(in the rows, 128 means zero)
Each path below is one point turned by a fixed rotation once a step. After each direction that follows a path, write how fast that rotation turns it, in degrees per step (0 if it stays still).
Each turn is a multiple of 5 degrees from 10 to 175, or 0.
Each row of a path follows its step; steps can be skipped.
path 1
step 0: [132 146 129 125 132 130 146 133 125 135 127 125 119 121 134 129 130 131
 129 136 144 127 117 126 126 140 127 141 139 127 141]
step 1: [128 146 120 140 138 134 135 135 129 141 119 125 127 125 123 132 128 135
 130 113 142 123 118 131 129 131 123 127 139 112 125]
step 2: [135 144 116 139 130 135 141 138 125 125 127 125 124 116 141 134 128 124
 133 121 131 126 129 125 117 121 127 147 138 127 124]
step 3: [133 138 131 135 121 129 134 135 124 138 131 126 129 120 128 132 123 126
 130 110 142 122 125 126 110 130 147 132 132 115 133]
step 4: [140 134 131 132 133 126 139 142 132 125 122 115 133 117 134 135 115 134
 141 125 141 126 122 116 126 132 131 131 143 129 137]
step 5: [138 144 125 130 134 122 138 137 140 132 134 115 137 132 131 138 127 127
 124 109 142 125 127 123 126 118 124 123 128 117 132]
step 6: [147 142 128 125 125 124 141 152 131 120 135 131 137 118 129 127 132 125
 132 120 133 127 136 128 125 130 128 135 138 128 126]
step 7: [136 142 142 122 133 129 145 133 131 133 145 129 134 131 125 129 132 125
 137 128 147 122 117 130 119 129 133 131 132 119 131]
step 8: [139 134 123 136 138 124 144 142 131 130 125 124 127 125 133 124 137 134
 144 128 144 115 124 132 133 134 126 119 141 129 123]
step 9: [126 146 113 131 125 128 145 128 136 122 142 120 124 125 127 132 136 117
 130 121 142 119 120 132 125 122 125 128 136 123 122]
step 10: [132 135 127 132 126 128 149 143 117 125 133 123 122 114 125 120 129 125
 137 114 127 127 125 138 121 131 142 125 136 121 118]
step 11: [129 129 133 132 132 130 140 131 136 118 136 118 126 124 132 132 118 126
 142 124 132 111 109 132 121 126 137 134 136 115 130]
Speeds:
[125 130 132 124 127 129 129 128 128 131 129 127 127 123 120 128 126 127
 132 129 129 136 127 127 131 132 131 128 129 128 127] -> 110
[124 132 122 126 128 129 131 129 126 124 126 124 129 127 125 129 127 130
 122 126 127 131 127 126 130 127 120 122 129 129 129] -> 90
[125 131 126 128 125 124 126 128 130 128 132 130 128 127 129 128 128 127
 125 123 128 131 134 131 129 123 130 133 130 133 122] -> 100
[126 130 130 126 131 128 134 123 128 130 133 124 125 132 132 132 129 125
 125 131 130 132 126 127 125 123 129 129 123 128 131] -> 160
